Here are some points, one per row:
[-2.79  0.24 -1.67 -0.31 -1.69  0.97 -1.55 -0.76 -0.79  0.22 -1.38  0.75  0.32  0.63 -0.10 -1.76  0.06  0.23 -0.98  0.59  0.87 -0.94  0.66 -1.81]
[ 0.95  0.04 -0.51  1.25 -0.58 -0.37  0.09 -0.69  0.38  0.04 -0.78  0.49 -0.17  1.17  2.57  1.92  0.06 -0.94 -1.73  0.33 -1.34  0.33  0.76  0.36]
[-1.28  0.67  0.88 -1.14 -0.56 -2.27 -2.20 -0.68 -0.03  0.00  1.15 -0.48  0.36  0.51 -1.05  0.21  1.06  0.81 -0.86 -0.84  0.39  2.08 -0.80 -0.56]
[ 2.46 -0.20  2.09 -0.28  1.79  1.06 -1.13 -0.60 -0.71  0.06  0.89 -0.99 -0.66  0.01 -0.58  0.01  0.04 -2.20 -0.50  0.61  0.34 -0.67 -0.08  1.03]
[-1.21 -0.88 -0.42 -0.53 -0.25  0.53  0.76  0.88  0.93  0.31  0.91 -0.51 -0.80  1.07 -0.25  1.11  0.05  0.69  0.91  0.05  0.76 -1.33 -0.82  1.01]
[-1.56 -0.58  0.63 -0.95 -0.62 -0.06 -2.55  1.15 -0.67  0.11  0.43 -0.88  0.01 -0.20  0.76  2.21  0.01  0.91  1.60 -0.76 -0.33  0.30  0.57 -0.17]
[-0.64  1.71 -0.96  0.75 -0.08 -0.09  1.50  0.30 -0.32  1.72 -0.98 -1.01  0.77  0.15  1.08 -1.41  0.38 -2.08  0.29 -0.81  1.33  0.22 -0.24  0.25]
[ 0.95 -1.37  1.72 -0.17 -1.43  0.30  1.05 -1.17 -0.78 -0.49 -0.65  1.04 -0.10 -1.22  0.06  0.78  0.59  1.33  1.03  2.92  0.02  0.90 -0.38 -0.52]
[-0.93 -1.18 -1.82  0.73  0.26 -0.77  1.35 -0.18 -0.75 -1.28 -1.20  0.07  0.23 -0.58 -1.34  1.22  0.52  0.32 -0.60 -0.10 -1.48 -0.91 -0.78  0.90]
[ 1.26  0.65  0.54  0.78  1.24 -0.33 -0.21 -0.43  0.83  1.90  0.97 -0.55 -0.95  1.26  0.92 -0.66  0.23  0.64 -1.56  1.51  0.57 -0.14  2.55 -0.16]
[-1.58 -0.45 -3.61 -0.48  0.68 -0.51  1.00  0.60  1.84  0.18  1.84  0.59  0.28 -0.62  1.14 -2.57 -0.11 -0.94  1.42  0.59 -0.88  2.74  0.47 -2.24]
[-0.46  0.30  0.27 -1.25 -1.94 -0.62 -0.51 -0.68 -0.41  2.09 -0.84  0.50 -0.11 -1.10 -1.36 -0.13 -0.35  1.31  0.69  0.09  0.22 -1.56 -0.77  1.13]
[-0.60  0.30 -1.07 -0.84  0.19  0.53  0.61  1.06  0.57 -0.15 -0.49  0.14  2.24  0.15 -0.45 -0.27 -1.41  1.15  0.49 -0.75 -0.41 -1.06 -0.67 -0.18]
[ 0.48  1.35  0.19 -2.24  0.35 -1.20  0.84 -0.60  0.25 -0.40 -0.63 -1.41 -0.55  1.02  0.10  0.40  0.52  0.00  0.11  1.82  0.52 -0.49 -1.55 -0.29]
[-1.14 -1.12  1.88  1.93 -0.01  0.15 -0.22  0.84 -0.04  0.56 -1.62 -0.69 -1.56  1.94  0.12 -0.56 -0.74 -0.12  0.02  1.90  0.18  1.65 -0.16  1.61]
[-0.24  0.62 -0.84  2.15  1.35  0.24  1.11 -0.74 -0.13  0.55  0.16  0.99 -0.11  1.40 -1.10  0.61  0.81  0.25  0.69 -1.78 -0.53 -2.50  0.58  1.07]
[ 0.07 -0.03 -0.27 -0.93 -1.08  0.84  0.40  0.04 -0.66 -0.72 -0.49 -1.58 -0.59 -2.64  1.07  0.98 -1.34 -1.35  0.18  1.15  1.18 -0.84  0.43 -0.20]
[ 0.57  1.27  0.14  0.65 -0.94 -0.76  0.46  0.43  0.34  0.38 -0.47  0.98 -0.34  0.29  0.43  0.36 -0.13  0.45  0.68 -1.56 -0.58  1.87  0.70 -0.88]
[ 2.08 -0.17 -1.51 -0.14  0.76  0.15 -0.29  0.83 -0.65 -2.18 -1.63  1.72  0.49 -0.65 -0.06 -0.11 -0.85 -0.58  0.01 -1.54  1.09 -0.08 -0.08 -0.98]
[ 1.11 -0.60 -0.75  1.07 -0.58  1.26 -0.73 -0.88  1.52  0.86  1.21 -0.34 -0.13  0.62 -0.96  1.24  1.19  0.69  0.23  1.22 -0.74 -0.14  0.33 -0.21]
[ 0.29  0.16 -0.07 -0.05  2.06  1.39  1.93  0.39  1.29 -0.30 -0.73 -0.07  1.05 -0.31 -0.87  0.68  0.61 -1.42  0.72 -0.51 -0.20  0.16  1.06  1.53]
[-1.36 -0.10 -0.74  0.57  0.85  0.11 -1.06  0.11 -0.70 -0.17 -2.77 -1.56  0.38 -0.38  0.31 -0.98  1.25 -0.35  0.64  0.47 -1.23 -3.39  2.39  0.32]
[-0.60 -0.10  1.92  0.27  0.02 -0.49 -0.27  0.32  0.90  0.43 -0.79  0.22 -0.33 -0.42 -0.77 -0.01 -0.20  0.41  0.15  0.50 -0.74 -0.22  0.39 -1.49]
[ 0.18 -0.75  0.45 -0.96 -0.28  0.29  0.04 -0.16 -0.24 -1.43  1.08 -0.53 -0.38 -0.46 -1.20 -0.28 -0.68  0.10  0.31  0.14 -0.07 -1.45  0.28  0.15]
[ 1.20 -0.83  1.57 -0.16  0.15 -0.78  0.39 -0.94 -0.04 -0.60  0.47  0.45 -0.26 -0.43 -0.31 -0.36 -0.74 -0.37  1.52 -1.33  0.44  0.96  0.33 -1.02]
[ 0.02 -1.01  0.56 -2.35  0.46 -0.26  0.88 -0.03 -0.53  2.22 -0.48 -0.05  0.47 -0.88  0.57  1.33  0.37 -0.23 -0.40 -1.22 -0.36  1.59  0.19 -0.20]
[ 0.86  0.53  0.28 -0.65  0.94  1.01  0.93 -0.78  0.13  0.96 -1.25 -0.61 -0.26 -0.11  0.76  0.06 -0.64  1.72  1.49 -1.46  0.60 -0.55 -0.27 -1.97]
[ 1.03  0.00  0.74  0.64  1.11 -1.16  0.77  0.88  0.64  0.20  0.89  0.82 -0.87  1.83  1.28  0.70 -0.12  0.05 -0.95  0.56  0.13 -1.00  2.19 -0.88]
[ 0.39  1.52  0.46  1.63  0.59 -0.81 -0.57  0.13  0.05 -2.00  1.28 -1.36  0.52  0.18  1.36 -0.83 -1.61 -0.19  0.93 -1.08  0.30  0.04 -0.93  2.58]
[ 3.42  0.29  1.10  0.75 -0.44 -1.70  0.13  0.29 -2.04 -1.99  0.31 -0.41 -0.28 -0.03 -0.15  0.79  0.19 -0.38 -0.02  1.56 -0.68  0.68 -1.10 -0.77]
[-1.66 -1.06 -1.91  0.64  0.05  1.27  0.52 -0.21 -0.63 -0.47  0.39 -0.09 -1.97  0.37  0.36 -0.16  0.04  2.37 -0.94  0.45 -0.90  0.84 -0.83  1.35]
[-1.72  0.15 -0.49 -0.35 -1.03  1.24 -0.32 -0.28 -0.32 -0.05  1.23  0.17 -0.56 -0.51  0.96  0.08  0.67  0.29 -0.24  1.11  1.42 -0.50  0.40 -1.07]
[ 1.00  0.10 -0.17  0.36 -0.41  0.07  0.13  1.15  0.70  0.56  0.07  0.39 -0.14  0.48 -0.83  0.39  0.21  1.17  0.86 -2.68 -0.71 -0.36  0.38  0.08]
[-1.99 -1.07  1.10  0.69  0.11  0.92 -1.07 -0.76  0.90 -0.71  1.21 -0.34  0.48 -0.24  0.45 -0.24 -0.36 -1.34 -3.04  0.83  0.01  0.69 -4.11 -0.38]
[ 1.29  0.82 -0.64 -0.65  0.09  0.68 -2.53  0.33  0.92  1.24  0.37 -1.80  1.62 -0.72  0.52 -0.29  0.53  1.70 -0.11  1.04 -0.28  0.95 -0.22 -0.08]
[-1.32  0.66 -0.71 -0.80 -1.40  0.13  0.64 -0.71  0.33  0.14 -0.03 -0.62  0.30 -0.54 -0.24  1.09  0.06 -2.85 -0.75 -2.46 -0.09  3.06  1.46  0.36]
[-0.58  0.71 -0.39 -0.87  0.77  1.32 -0.44  0.89  1.53 -0.74 -0.86  1.95 -0.55 -1.13  2.63 -0.23  1.54 -1.58  0.40 -0.14  0.10 -0.73 -2.54  0.57]
[ 2.03  0.49  0.17 -0.52  1.61 -0.68 -1.75 -1.07 -0.69 -0.70 -1.10  1.45 -0.07 -0.73 -0.94  1.57  0.95  1.25 -0.32 -0.86  1.51  1.52 -1.15 -0.60]
[ 1.79  2.21 -0.72  0.76 -0.91  0.43 -1.15  1.23 -0.34  1.44  0.71 -0.14 -0.11  1.27 -0.84  1.16 -1.61  0.01  0.06 -0.67  0.29 -0.66  0.36  0.24]
[-0.55 -0.60  1.59  0.73 -1.09  0.25  0.35  0.48 -1.08 -2.71 -0.15 -1.13 -0.09  0.15 -1.91 -1.37  0.90 -0.60 -0.61  1.36 -0.38  1.95 -0.58 -1.22]
[-0.66  0.14  0.95 -0.23 -0.12 -0.33  1.37 -0.27 -2.23 -0.07  2.51  0.51  1.26 -0.09  0.13 -0.93 -0.51  0.80  0.19 -0.35 -0.43 -0.91  1.38  0.14]
[ 0.89 -1.48  0.96 -0.63 -0.66 -0.82 -0.36  0.30  1.04  0.49  0.76  0.42  0.79 -0.26 -0.59 -2.58  0.03 -0.13 -0.41 -1.24 -0.01 -2.42 -1.07  2.71]
[-1.90  0.14 -1.51  0.56 -0.64 -0.82  0.43  0.32  0.58 -0.31 -0.15  3.07  0.28 -0.72 -1.79 -2.70 -0.52 -0.10 -0.83  2.73 -0.50  1.17  1.69  1.30]
[ 0.43 -1.52  0.58  0.56  1.28 -0.28  1.23 -0.33 -0.88  0.80  0.61  0.45  0.11  0.47  0.11 -0.46 -0.96 -0.89 -0.79 -1.38  0.61 -0.84 -0.38 -0.80]
These points spread out most along one direction. Take the direction at right angles to it along which they spread out most. Then take the direction at right angles to both along which they spread out most. Go by this last direction. For each point below, how far along it does it lie, from 0 to 99? 50 is the average, and the first point above lies past it. One standard deviation of the points above along it is 16.
[-1.58 -0.45 -3.61 -0.48  0.68 -0.51  1.00  0.60  1.84  0.18  1.84  0.59  0.28 -0.62  1.14 -2.57 -0.11 -0.94  1.42  0.59 -0.88  2.74  0.47 -2.24] 13
[-2.79  0.24 -1.67 -0.31 -1.69  0.97 -1.55 -0.76 -0.79  0.22 -1.38  0.75  0.32  0.63 -0.10 -1.76  0.06  0.23 -0.98  0.59  0.87 -0.94  0.66 -1.81] 55
[ 0.95  0.04 -0.51  1.25 -0.58 -0.37  0.09 -0.69  0.38  0.04 -0.78  0.49 -0.17  1.17  2.57  1.92  0.06 -0.94 -1.73  0.33 -1.34  0.33  0.76  0.36] 47
[-1.72  0.15 -0.49 -0.35 -1.03  1.24 -0.32 -0.28 -0.32 -0.05  1.23  0.17 -0.56 -0.51  0.96  0.08  0.67  0.29 -0.24  1.11  1.42 -0.50  0.40 -1.07] 53
[ 1.11 -0.60 -0.75  1.07 -0.58  1.26 -0.73 -0.88  1.52  0.86  1.21 -0.34 -0.13  0.62 -0.96  1.24  1.19  0.69  0.23  1.22 -0.74 -0.14  0.33 -0.21] 59
[ 0.89 -1.48  0.96 -0.63 -0.66 -0.82 -0.36  0.30  1.04  0.49  0.76  0.42  0.79 -0.26 -0.59 -2.58  0.03 -0.13 -0.41 -1.24 -0.01 -2.42 -1.07  2.71] 76
[-0.58  0.71 -0.39 -0.87  0.77  1.32 -0.44  0.89  1.53 -0.74 -0.86  1.95 -0.55 -1.13  2.63 -0.23  1.54 -1.58  0.40 -0.14  0.10 -0.73 -2.54  0.57] 44
[ 0.02 -1.01  0.56 -2.35  0.46 -0.26  0.88 -0.03 -0.53  2.22 -0.48 -0.05  0.47 -0.88  0.57  1.33  0.37 -0.23 -0.40 -1.22 -0.36  1.59  0.19 -0.20] 23
[ 1.79  2.21 -0.72  0.76 -0.91  0.43 -1.15  1.23 -0.34  1.44  0.71 -0.14 -0.11  1.27 -0.84  1.16 -1.61  0.01  0.06 -0.67  0.29 -0.66  0.36  0.24] 46
[ 1.20 -0.83  1.57 -0.16  0.15 -0.78  0.39 -0.94 -0.04 -0.60  0.47  0.45 -0.26 -0.43 -0.31 -0.36 -0.74 -0.37  1.52 -1.33  0.44  0.96  0.33 -1.02] 34
[-1.66 -1.06 -1.91  0.64  0.05  1.27  0.52 -0.21 -0.63 -0.47  0.39 -0.09 -1.97  0.37  0.36 -0.16  0.04  2.37 -0.94  0.45 -0.90  0.84 -0.83  1.35] 64
[-0.55 -0.60  1.59  0.73 -1.09  0.25  0.35  0.48 -1.08 -2.71 -0.15 -1.13 -0.09  0.15 -1.91 -1.37  0.90 -0.60 -0.61  1.36 -0.38  1.95 -0.58 -1.22] 60
